bege: 6.06 7.28 6.69 -7.51 6.97 5.73 -6.71 -7.07 -2.53 -7.73 6.00 -1.59 -7.58
 -4.17 -6.57 -4.56 6.23 -5.98 -5.12 2.90 -2.03 -0.14 3.45 5.48 6.33 4.62
 6.18 -4.65
nivog: 0.35 -0.42 0.31 -2.03 -0.58 0.35 -2.69 -0.13 -2.52 -2.16 0.34 -2.42
 -2.50 -0.92 -1.59 -2.69 -0.86 -1.42 -1.15 0.21 -0.58 -2.22 0.23 -1.08
 -0.82 0.33 0.35 -2.54
Kemaf: 7.64 2.54 7.28 -4.51 1.63 7.72 -8.82 -8.58 -8.60 -5.32 7.57 -0.14 6.97
 1.78 -1.94 -9.27 0.01 -0.99 0.55 7.38 1.63 -7.25 7.44 -1.25 0.24 7.81
 7.58 -8.29
7.64 2.54 7.28 -4.51 1.63 7.72 -8.82 -8.58 -8.60 -5.32 7.57 -0.14 6.97
 1.78 -1.94 -9.27 0.01 -0.99 0.55 7.38 1.63 -7.25 7.44 -1.25 0.24 7.81
 7.58 -8.29
Kemaf
6.06 7.28 6.69 -7.51 6.97 5.73 -6.71 -7.07 -2.53 -7.73 6.00 -1.59 -7.58
 -4.17 -6.57 -4.56 6.23 -5.98 -5.12 2.90 -2.03 -0.14 3.45 5.48 6.33 4.62
 6.18 -4.65
bege
shift +1: 7.64 2.54
7.65 2.55
shift +1: -8.60 -5.32
-8.59 -5.31
0.35 -0.42 0.31 -2.03 -0.58 0.35 -2.69 -0.13 -2.52 -2.16 0.34 -2.42
 -2.50 -0.92 -1.59 -2.69 -0.86 -1.42 -1.15 0.21 -0.58 -2.22 0.23 -1.08
 -0.82 0.33 0.35 -2.54
nivog
shift -1: -5.32
-5.33

puv: 0.91 1.90 -1.25 4.05 -0.38 0.93 -3.25
Nufaz: 3.61 2.05 -2.42 0.75 2.18 -0.71 2.18
moku: 3.61 1.90 -2.42 0.75 2.18 -0.71 -2.54
lef: -2.99 0.14 1.14 1.08 8.24 2.04 0.80
tiv: -6.61 -0.48 3.95 -3.06 4.49 5.54 2.61
-6.61 -0.48 3.95 -3.06 4.49 5.54 2.61
tiv
shift +1: 3.61 1.90
3.62 1.91
shift -1: -0.48
-0.49

mame: -4.61 1.37 6.02 3.67 -4.09 5.72
vokik: 4.48 -3.56 -4.06 -8.15 7.71 0.82
Dup: -0.28 6.04 -3.72 -1.01 8.74 6.51
Gen: 4.89 8.34 -7.36 -8.33 7.95 -1.14
dobem: 7.71 6.76 -6.49 0.94 -3.65 0.90
borar: 6.76 4.17 7.46 4.33 6.37 -2.38
Vikib: 7.70 -6.80 2.51 3.09 -2.77 -4.18
meko: -4.38 -0.28 4.44 -6.42 -1.10 8.34
batig: -6.91 -7.30 4.25 -0.83 -6.42 4.26
nuzo: 7.03 -7.56 -6.17 7.71 -5.16 2.55
both borar dobem: 
6.76
shift +1: -0.28 6.04 -3.72 -1.01
-0.27 6.05 -3.71 -1.00
both vokik dobem: 
7.71
shift +1: 7.03 -7.56 -6.17 7.71
7.04 -7.55 -6.16 7.72

